In the data rows, the value 128 means zero.
Some points:
[180 128 143 181 173 137 158 119 141 190 191 150 169 153 138 105 159 185 123 107 171 114 113 169 161 112 154 131 150 148 154 161]
[ 90 134  95  88 132 130 139  80  56 108 123 138 102  68 163 173 184 146 126 145 119 149 102  87 151 177 102 107 139 140 157 131]
[155 103 135  97 117 106 112  91 147 101 111 121 130 105 143 163 101 176 133 137 165 138 113 122 166  93  86 122 101 170 119 131]
[ 92 165 169 207 141  92  77 144 180  77 105 129 136 136 145  99  89 143 179 122 128 154 117  42 120 185 154 161 124 125 117 140]
[122 114 159 236 106  89 138 100 130  74 164 156 103 133 157 188 152 120 174 169 161 146 145 134 157 116 128 147 154 154 189 153]
[124 147 150  99  98  68  64  24  64 121 115 160  93 122 152 120 140 152  78 136 136  94 126  59 131 158 122 127 119  97 136 119]
[118 119 116 119  77 168 130 206 135 141 190 109 162 117 166 120 111 119 188 151 136 131  97 123 187  69 109 107 118  94 152 120]
[143  66  96  54  55  54  92  70 115 109 143 111  86 128  85 158 132  74 147 143  53 108  99 101  86  86 113 113  97  89 111  82]
[142 147 185 142 162   8  70 154 104 130 106 147  94 148 161 167 171 129 136 112 178  97 134 175 107 167 193 116 126 158 161 155]
[204 134 155 163 157 103 130 162  90 157 130 138 186  99  71 137 117 189 134  59 147 168 198 163 131 146 147 152 127 154  89 159]
[135  79  68 107 129 115  99  91  69  46 169 113 145  60 103  71 112 115 130 125 126 119  85 122  65 112  90  81 123 130 132  94]
[142 144 101 140 159  35 125 111  40 157 160  87 126 123 101 161 155 126 130 116  77  64 201 151 126 140 144 133 134 151 143 129]
[108 189 127 141 152  99  27  73  71  89  53  38 123  97  91 142  81 124 131 106 102 144  86  65 132  89 134 100 111 130 107 114]
[ 61  77 108  80 117  72 149 125 119 135 145  68  64 162 130  92 134 110  46  77 107 163  44  48 102 105 107 111 125 106  73  74]
[ 95 130  96 133 144 146 150 139  98 139 111 166 137 114 175 156 139 178 157 164 161 134 178 132 179 132 124  84 143 139 125 142]
[ 93  77  34  76 131 152 103 113 135 114 118 160  90 174 144  91  66 172 131 108 109  83 136 108  51 123 175 161 143 140  76 111]
[ 76  28  71 131  52 218 194 121 159 136  78 143 109  61 166 210 169 130 106  85 148 127 113 115 135 125 130 107 120 130  86 121]
[154 184 211 158  65 247 196 165 123 154  82  95 143 114 137 155 143 163 106 125  88 124  68 117 126  93 140  90  75 155 145 158]
[116 154 108 121  98 154 179 141 162 168 199 131  91 173 165 141 134 148 166 141 143 117 149 142 145  64 113 117  94 198  83 140]
[181 178 163 183 173  95  80  62 123 160 166 165 115 168 126 176 161 123 206  89 158 200  93 139 166 127 200 174 109 154 188 168]
[127  96  90 133 149  20  33  79  71 137  78 159 110  93 243  97 108 162 116 160  78 130 118 196 110  87  98  71 120 153 125 116]
[143 133  99 184 173 142 136 184 118 165 146 160 152 116 133 137 158 189 168  94  65 108 151  72 165  72 165 230 162 121 195 108]
[172 143  68 123  96 103 163 160 154 124 145  71 117 129 144  52 160  79  63 224 162 198 201 201 193 196 203 210 158 146 179 115]
[154 121 155  54 151 124  85 113  99 142 118 146 133 128 100  98 163 110 115 195 133 204 158 161 209 202 138 163 181 126 131 225]
[110 100 181 122 124 141 125 120 133 164  95 123 115 163 144 112 132 133 194 131  99  92 140 165 117 121  60 119 138 103 133   0]
[163 140 151 126 126 156 169  59 174 108 159 181 140 168 104 180 113 191 163 158 146 164 160 171 171 197 165 145 131 141 117  82]
[135 145  58 108 124 110 133 109 126 127  94 138  77 180  79 130 100 124  84 174 226 172 124 164 138  69 174 101 121 138 152  46]
[159 110 105 110 100 134  96 114 149 140 125  81 164  47 138 164 135 126 175 150 117 179 110 146 138 153 125 185 136 171  59 146]
[ 96 125 111 127  86 143 134  83  88  44 118  85 120 115  88 112  80 124 104 136  86 123 147 150 118 102 109  70  99  73 137 255]
[149 131 146 138 123 147 149 126 178 154 139 144 185  99  99 120 168 126 138 183 196  86 172 132 103 142 156 126  75 127 236  34]
[112 146 143 144 108 188 115 118 134 162 118 129  99 194 165  79 196 149 172  68  71 132 112 130 139 118 124 145 161 125 203 243]
[ 60 113 116 147  93 102 132 100 124 110 133  99 111 127  89 114 132  89  73 114 161  86 145 101  95 140  89 183 137 188 142 255]
[158 111  65 147 148  95 154 149 133 198 116 165 132 138 139  93 116  84 184 137 165 166  89  99  64 154  80 126 108  66 117 255]
[ 60 128 113  89 117 151  50 160 138 113  57 104 106 103 109 143 151  56  75 109 166 133 146 127 157 118 203 155 183 179 140 142]
[116  54 128  82  90  49 147 120 144 126  71  63  87  84  91 115  81 129 138  99 156 157 102 125 114  92  88 130 134  72 192 159]
[124 125 121 139 137 214 122 121 120 151 149 147 118 116 119 126 103 136 128 150 158 211 135 196 164 201 153 208 222 161 178  14]
[121 113  98 109 109  70 143 161 105 148 132  95 145 128 131 114 154 117 101  80  78  78 119  36  75  99 121  21 113  62 104  83]
[104 149 108 118 107  93 110 104 159  93 118 123 112 120 172  86 131  95 117 130 179 164 171 170 217 149 127  91 131 110 107  11]
[123 130 162  37 133 146  62 130 142 122 122 148 149  85 175 136 135 133 128 148 188 103 119 194 159 115 175  95 117  87  64 228]
[151 107 159 171 131 148 131 127  41 146 105  77 140  99 147  97 119 157 119 164 148 159 109 142 133 163 135 118 124 161 134  64]
[134 178 145 117 119 115 155 164 177 199 182 149 173 113 152 173 138 172 199 148 104 126 100 117 111 105 143 123 129 152  75  61]
[128 112 106 131  90 110 145 167  77 110  96 126  97 135  80 115  62 121 130 255 199  98 109 200 161 138 173 175 163 150 125 214]
[122 187 130 113  60  93 125 147 182 163 136 205 124 117  98 103  82 125 108 137 141 106 131  73 132  95  83 124  96 151  78 115]
[200 138 153 140 255 182 169 236 187 180 172 133 116 153 114 192 131 142 139 136 154 125 125 119 196 175  32 105 149 101 124 123]
[ 90 219 163 102 193 190 195 179 101 146 129 184 220 143 175 171 133 108 183 176 151 145 131  84  54  84 126 192 137 104 162 110]
[146 146 135 113 113 170  93 134 120 166 106  93   0  62  73  93  69  63 144  54 110  64  76 176  62 164 106 122 108 131 135  96]
[202 187 188 125 141 171 154 178 153 106 162 219  95 114 123  88  61 108 123  81 112  91 176  58 120  95 121  90 121 108 134 136]
[147 184 135 169 200 140 197  94 143 106 100  81  66  78 151 119  17  40 126  37 121  43 118 171 151 124 154 115 149  93 124 133]
[170 133 115 137 145 179 128 105 160 124 125  88 136 158 107 169 176 145 167 212 123 176 236  98 102 106 166  40 132  52 117 131]
[162  60 164  54 119 131 140 110  92  47 118  82 255 220 199 145 146 105 138  70 193 110 119 131  96 115 165 181 159 158 144 132]
[183 138 137 124 148 145 144 142 132 113 132 171  85  53  79 105   0  47  58  65  38 160 143 154 134 146 133 140 135 122 153 123]
[120 130 149 161  84 110 103 145 197 177  96 177 255 179 173 162 147  76  95 120 107 181 141 111  82  82 112 114 112  98 115 130]
[ 60 163  69  86 102 139  72 151 151 131 200  83 248 243 217 239 133 209 125 126 150 160 148 159  78 187  97 126 143 130 153 139]
[144 140  76 117  79  97 140 149 136  81 139 140 255 206 184 135 139  52  84  37  78  72  70 211 210 140 111 123 127 119 137 114]
[ 83  79 166 153 125 139 150 162 140 187 129 159  92 184 225 248 140 162 123 159 116 119 195 143 124 202 170 128 139 169 167 167]
[108 106 149  61 132 133 181  72 139 115  97  59 140 162 150  78 130 173 140 149  84  98 114 111 181 150 151 183 128  84 106 119]
[128 138 188 191 189 161 211 193 183 191 230 178  28  60 107 119 124 101  68 124 119 147  63 139  87 121 188  84 100  80  86 125]
[110  61  71 105  45  83  69 143 127  82  85 111  96  96  46 128 107 154 144 104  44  89  85 124 166 153 152 147 130 136 153 120]
[124 177 153 137 182 157 115 160 209  67 132  99  26  32  62  69 255 234 159 167 133 132  91 183  93 111  92 118  82  99 108 118]
[193 124 122 180 203 171 107 114 120  76  79 127 192 215 141 172 219 194 138 166 126  78  64  81  56  60  23 129 121  86  77  93]
[163 114 139 115 145 151 166 204 120  65 137 110  33 139 146  95 191 157 216 122 153 206 168  72  98 139 145  72 105 173 104 132]
[155 129 146 140 128 183  67 112 147 134 212 106  92  69 142 117   9  44  13 116 125  98 123  52 117 121 101 132 103 124 142 128]
[197 167 166 149 222 162 206 132 173 117 113 133 193 231 157 147  31  97  85 133  85 159  96 138 115 183 158 132 116 180 128 142]
[ 62 121 137 139 102 126 104  90  68 118 155 141 118 138  83 148 141  83 146 140 133 116 156 160 159 116 132 174 129  15  39  96]
[155 136 153 140 168 168 101 138  94 130 135 144 107 150 146 125 160  86  33 124  62 101 131  92 107  55  78 168  74 154 117 119]
[166 146 127 174  77 121 109 120 150 171 108 131 165 135  87  82 145 139  86 125 161  65 125  96 100 146 117 112 224  82 109 111]
[ 63 114  58  78 126 107 196 151  79 101  71 158 124 100 122 140 130 157  87  93 138 132 130 137  98 145  87 153   0  81 153 116]
[ 67  87 167 170  64  97  98 162  96 111 141 163 149 158  57  91 109 161 131  94 121 159 161 168 107 133 124 151 105  40  68  80]
[ 61  77 120 123 146 172 114 121 142 163 124 107 153 159  56  80 124  77 172 121 138 104 161 128 164 106  92 105  21 192 164 137]
[217 181 178 167 103 106 146  81 134  94 105  94  93  94 201 139 184 131 129 134 124 124 177 118 119 144 100 167 173 110  54 115]
[ 90 137 150 100 154 100 161 104 206 152 156 144 158  89  89  87 148 152 110 144  92 119 132 135  75  79  72  80 255 246 234 177]
[ 20  42  95 142 220 145 150 116 128 153 133 135 193 134  26  38 121 101 130 117 115 104 127 111 170 162 162 119  54 149  75 133]
[106 174 124 126  76 127 130 136  91  93 114 147 138 141  49 101 132  97 135 109 103 118 101 100 115 149 124  87 239 208  96 112]
These points spread out most along one direction. Take the direction at right angles to it along which they spread out most. Then take the direction at right angles to both along which they spread out most. Go by this last direction. For each point below, how far along it does it lie, from 0 to 99? 50 is the average, and the first point above lies past it. One standard deviation of the points above along it is 16.
[ 60 128 113  89 117 151  50 160 138 113  57 104 106 103 109 143 151  56  75 109 166 133 146 127 157 118 203 155 183 179 140 142] 71
[149 131 146 138 123 147 149 126 178 154 139 144 185  99  99 120 168 126 138 183 196  86 172 132 103 142 156 126  75 127 236  34] 51
[135  79  68 107 129 115  99  91  69  46 169 113 145  60 103  71 112 115 130 125 126 119  85 122  65 112  90  81 123 130 132  94] 42
[124 125 121 139 137 214 122 121 120 151 149 147 118 116 119 126 103 136 128 150 158 211 135 196 164 201 153 208 222 161 178  14] 83
[ 60 163  69  86 102 139  72 151 151 131 200  83 248 243 217 239 133 209 125 126 150 160 148 159  78 187  97 126 143 130 153 139] 19
[110 100 181 122 124 141 125 120 133 164  95 123 115 163 144 112 132 133 194 131  99  92 140 165 117 121  60 119 138 103 133   0] 34
[110  61  71 105  45  83  69 143 127  82  85 111  96  96  46 128 107 154 144 104  44  89  85 124 166 153 152 147 130 136 153 120] 58
[155 129 146 140 128 183  67 112 147 134 212 106  92  69 142 117   9  44  13 116 125  98 123  52 117 121 101 132 103 124 142 128] 60
[112 146 143 144 108 188 115 118 134 162 118 129  99 194 165  79 196 149 172  68  71 132 112 130 139 118 124 145 161 125 203 243] 48
[ 92 165 169 207 141  92  77 144 180  77 105 129 136 136 145  99  89 143 179 122 128 154 117  42 120 185 154 161 124 125 117 140] 51
[134 178 145 117 119 115 155 164 177 199 182 149 173 113 152 173 138 172 199 148 104 126 100 117 111 105 143 123 129 152  75  61] 32
[ 20  42  95 142 220 145 150 116 128 153 133 135 193 134  26  38 121 101 130 117 115 104 127 111 170 162 162 119  54 149  75 133] 53
